rotation ticks, each row followed by its count of ticks:
The counts run from 0 to 138.
-43; -44; 12; 17; 7; -3; 15; -11; -57; -21; 62; 1; 6; -10; -16; 5; 20; 62; 23; -25; -7; -24; 31; 42; -17; -27; -13; -57; -5; 19; -27; 17; -42; -30; 31; -31; 45; 6; -27
60
-55; 2; 7; 6; -38; -7; -6; -40; -41; 28; 38; 63; -3; -28; 33; -9; 25; 51; -9; 13; -23; 17; 24; 5; 7; -17; -9; 0; -4; 13; 46; 39; -36; -51; 1; 6; -22; -15; 48
37
-34; -11; -36; -15; -22; -2; 55; -41; -52; 0; -14; 70; -7; -20; 6; -20; 44; -9; -21; -2; -33; -15; 41; -1; 11; -54; -7; 1; -33; 50; -2; 17; -52; -39; -14; 20; -16; 15; -15
33
-31; -5; -1; 13; 9; -37; -1; -38; -16; -25; 5; 81; 29; -13; 23; 31; -19; 35; -3; 5; 1; -3; -4; 13; 6; -85; -12; 4; -27; 1; -21; -2; -67; -44; 17; -21; -11; 12; -12
29
-43; 15; 0; 34; 38; -34; -14; -54; -64; -11; 23; 43; -10; 4; 24; 4; -51; 13; -28; -3; -35; -3; -26; 25; -2; -8; 38; -24; -15; 17; 1; 36; -63; -27; 5; -11; 25; 5; 35
46
-51; 12; 17; 5; -25; -27; -5; -27; -51; 55; 32; 65; -1; 9; 2; -4; 16; 10; -21; -1; -34; -17; 0; -13; -32; -34; 5; 3; -45; 25; 38; 7; -60; -25; -17; -33; -14; 29; 14
135
-29; 2; -16; -56; -10; -26; -2; -19; -70; -24; 36; 7; -36; -31; -28; -22; 44; 36; -11; 12; -39; -17; -31; 5; 21; -28; 25; -7; -6; 59; 26; 22; -41; -35; 32; 20; 11; 27; 7
52
-52; -14; -28; 40; -3; -23; 3; -25; -23; -20; 28; 69; -10; -2; -14; -23; 3; -17; -53; -1; -22; 18; 4; 54; 4; -11; -14; 8; -34; 23; 49; 55; -15; -19; 22; 34; 0; -45; 28
123
-40; -33; 0; 58; -4; -51; 13; -31; -7; -6; 27; 65; 0; -11; -48; -15; 20; 46; -23; -2; 11; -26; 39; 17; -29; -58; -25; -37; -42; 11; 3; 10; -11; -17; -26; -22; -35; 2; 7
118
-40; -30; -44; -14; 22; -11; 22; -23; -44; -38; 28; 15; 29; -12; -17; 39; 14; 50; 16; 5; 0; -9; -12; 11; 55; -62; 1; 18; -1; 36; -12; -23; -19; -72; 26; -3; -8; -14; -9
69
-12; -27; 2; 74; -3; -26; -22; -35; -40; -31; 30; 46; -48; 11; -8; -12; -15; -19; -56; 6; -60; -27; -7; 33; -31; -6; -4; -33; -1; 25; 22; 5; -26; -16; 21; 16; 16; -24; -38
4
-53; -38; 4; 31; -49; -44; 15; -2; -17; 3; 44; 48; -16; -10; -18; -10; 8; 45; 0; 19; -19; -12; -26; 40; -12; -44; -76; -12; -20; 17; 26; 40; -18; -10; 37; 11; 27; -19; -11
21
-30; -31; -44; 4; 14; -10; 17; -26; -35; -64; 11; 8; 17; -18; -18; 23; 22; 49; 13; 12; 0; -5; 7; 7; 47; -61; 16; 1; -12; 31; -18; 0; -26; -74; 32; 8; 6; -5; -25
70
-33; -6; -3; 27; 8; -40; 12; -48; -23; -43; -8; 78; 12; -22; -2; -2; -18; 45; -9; 4; -11; 4; -18; -4; 15; -90; -19; 8; -39; 10; -18; 17; -55; -35; 3; -10; -1; 28; -8
30
-40; -1; 4; 28; -7; -11; 10; -50; -25; 9; -4; 35; 16; -20; 0; -13; 0; -10; -25; 10; -54; -5; -3; 30; 15; -28; 3; -4; -12; 50; 7; 22; -71; -50; 23; 11; -8; 30; -78
131
-35; 20; 9; -3; 2; 11; 3; -14; -25; 12; 57; 52; 22; -12; -19; 0; 30; 48; -14; -31; -26; 2; 11; 6; -28; -53; -19; -4; -31; 41; 52; 25; -69; -22; 6; -45; -8; 19; 17
137
-46; 6; -7; 21; 11; -45; 8; 12; -28; 15; 53; 52; 31; 10; 36; 9; -2; -16; -37; 41; -7; -16; -16; 48; 41; -48; -1; -13; -50; 6; -15; 26; -42; -56; 15; 15; -10; -32; 8
26
-10; -41; -23; 24; -24; -9; 21; 4; -25; -24; 35; 30; -17; -4; -25; 10; 26; 14; -13; 29; -34; -47; -23; 5; 25; -73; -31; 6; -15; 59; 19; -42; -5; -51; 16; 15; -27; -26; -35
110
-73; -22; -13; 26; 13; -40; 32; -16; -58; -35; 46; 3; -23; -8; -20; 11; 14; 12; 20; 13; -24; -31; -1; 38; 2; 11; -18; -49; -26; 26; -14; 50; -20; -17; 36; -8; 60; -9; 3
62
-50; -29; -46; 37; -11; -31; -1; -16; -19; 39; 33; 66; 11; 20; 10; 1; -31; 11; -41; 1; -33; 10; -16; 29; 16; -30; 4; 25; -11; 32; 44; 10; -24; -41; 15; 31; -27; -56; 21
125
-3; -34; -3; 40; 5; -6; -15; -40; -73; -52; 0; 33; -22; -25; -44; 0; 17; 28; -32; -10; -60; -11; -16; -22; -7; -16; 2; 27; -4; 33; 35; -11; -42; -29; 4; 1; 23; 24; -54
91
-51; -17; 3; 17; 24; -22; 28; -16; -56; -37; 60; -2; -14; -18; -17; 4; 21; 40; 19; -6; -13; -27; 14; 47; -9; -7; -19; -58; -17; 27; -18; 44; -31; -19; 31; -18; 50; 7; -11
61
-5; -38; -16; 43; 63; -34; -24; -33; -62; -18; 39; 29; 33; -1; -24; 29; -35; 37; -40; 5; 2; -2; -2; 7; 22; -17; 43; -5; 9; 9; 29; 21; -42; -45; -24; 4; -19; -8; -3
87
-13; -52; 14; 43; 22; -11; 10; 17; -36; -57; 41; 28; 0; 24; -43; -17; 9; 10; 25; -17; -37; -21; 11; 38; -29; -13; 7; -32; -55; 36; 0; -6; -43; -12; -1; 2; -1; -35; -38
101
-55; -14; 32; 36; -35; -41; -11; -42; -27; -10; 32; 39; -13; -37; 6; -8; 20; -24; -10; 35; 17; -36; 5; 40; 12; -21; 22; 21; -63; 5; 7; -14; -25; -79; 23; -5; -39; -24; -9
114
2; -44; -6; 35; -3; -17; 5; -27; -61; -50; 59; 48; 4; -7; 2; 46; -39; -5; -16; -7; 11; -30; -19; 33; -23; -32; -13; 19; -17; 17; 42; -9; -19; -33; 24; -20; 7; -40; 16
106
-19; -62; -22; 22; 19; -45; -23; -58; -60; -26; 8; 36; 9; -16; -36; 37; -13; 39; -7; 7; -28; -16; -22; -8; 4; -20; 17; 6; 39; 27; 35; 0; -46; -30; -20; -3; -16; 9; -38
89
-37; -40; -31; 39; 62; -1; -19; -11; -64; -10; 28; 42; 40; 31; -6; 12; 5; 2; -29; -19; -42; 8; 4; 36; 17; 10; 41; 15; -14; 15; 11; -2; -38; -46; -10; 9; -24; -38; 1
85
-31; 20; 18; -3; 6; 4; 11; -6; -12; -11; 62; 45; 21; -23; -29; -17; 27; 52; -4; -15; -22; 9; -2; 6; -14; -41; -16; -17; -41; 42; 50; 57; -66; -18; 4; -20; -12; 19; 15
138
-46; -10; 18; 41; 7; -20; -5; 1; -14; 1; 39; 29; -8; 15; -1; -45; 26; 69; -10; 8; -55; 11; 4; 18; 17; -39; -6; -63; 6; 26; -19; 45; -43; -26; -3; 21; -15; -19; -6
41
-57; -22; -6; 58; 21; -3; 11; -47; -67; 18; 53; 17; 7; -24; -12; 6; 53; 56; -24; 3; 10; -19; 52; 3; 9; -11; -2; -3; -20; 5; 19; 19; 8; -50; -17; -25; -3; 12; 26
77
-41; -14; 3; -21; -33; 14; -5; -23; -56; -12; 31; -1; -30; -13; -3; -16; 10; 14; 18; -4; -34; 4; 17; 10; 15; -2; 63; 14; -32; 56; 20; 2; -59; -79; 50; 12; 20; 0; 1
54
-13; -45; 21; 58; 13; -5; 0; -28; -32; -33; 59; 27; 11; -41; -29; -29; -4; 60; -4; -4; -3; -12; 6; 45; -6; -13; 7; -28; 10; 27; 29; 28; -30; -30; -28; 8; -52; -37; -10
0
-52; 5; -11; 33; 33; -39; 4; -57; -72; 5; 21; 45; -13; 6; 11; 9; -45; 24; -11; 7; -35; -10; -40; 2; -1; -23; 34; -13; -2; 36; 7; 13; -50; -19; -8; -13; 9; 14; 49
47
-33; -27; 0; -24; -35; -52; -13; -16; 1; -29; 5; 47; -24; -1; -57; -5; 4; 4; 13; 17; -20; -20; -21; 26; -13; -50; 16; -7; -42; 56; 20; -18; -55; -42; 25; 8; -29; 5; -39
12
-26; -50; 17; 57; -4; -22; 6; -38; -31; -32; 46; 19; -1; -32; -23; -10; -13; 34; 14; 13; -18; -16; -11; 50; -10; -1; -10; -32; 27; 39; 27; 39; -33; -30; -30; 15; -41; -37; -32
1
-11; -38; -9; 53; -6; -34; 20; -21; -39; -43; 45; 30; -22; -26; -30; 22; -28; 38; -22; 31; -10; -32; -52; 0; 3; -63; -32; 26; -23; 36; 38; -11; -3; -38; 6; -1; -10; -23; 21
108
-14; -46; -19; 35; 38; -50; -22; -44; -70; -13; 20; 31; 20; -14; -36; 41; -35; 41; -19; 19; -6; -11; -17; -5; 17; -18; 32; -3; 28; 17; 36; 17; -43; -36; -30; 13; -21; 3; -25
88
-48; -54; 17; -3; -25; -32; 13; 6; -60; 31; 55; 5; -7; 11; -12; -2; 1; 79; 29; 2; 2; -24; 34; 21; -20; -36; 24; -35; -6; 19; -13; -10; -40; -37; 0; -26; 4; 1; 14
58
-45; 12; 22; 27; -24; -41; -5; -34; -52; 43; 16; 67; -14; 4; 2; -15; 10; -6; -48; 15; -32; -17; 3; -13; -21; -35; 18; 1; -44; 13; 32; 19; -63; -21; -10; -10; -4; 40; 8
134
-31; -5; 10; 40; 10; -42; -15; -32; -67; 18; 59; 40; -34; 1; 8; -4; -9; -21; -58; 11; -46; -45; -57; 33; -28; -13; 2; 1; -6; 33; 25; -23; -12; -16; 3; -13; -8; -14; 12
6
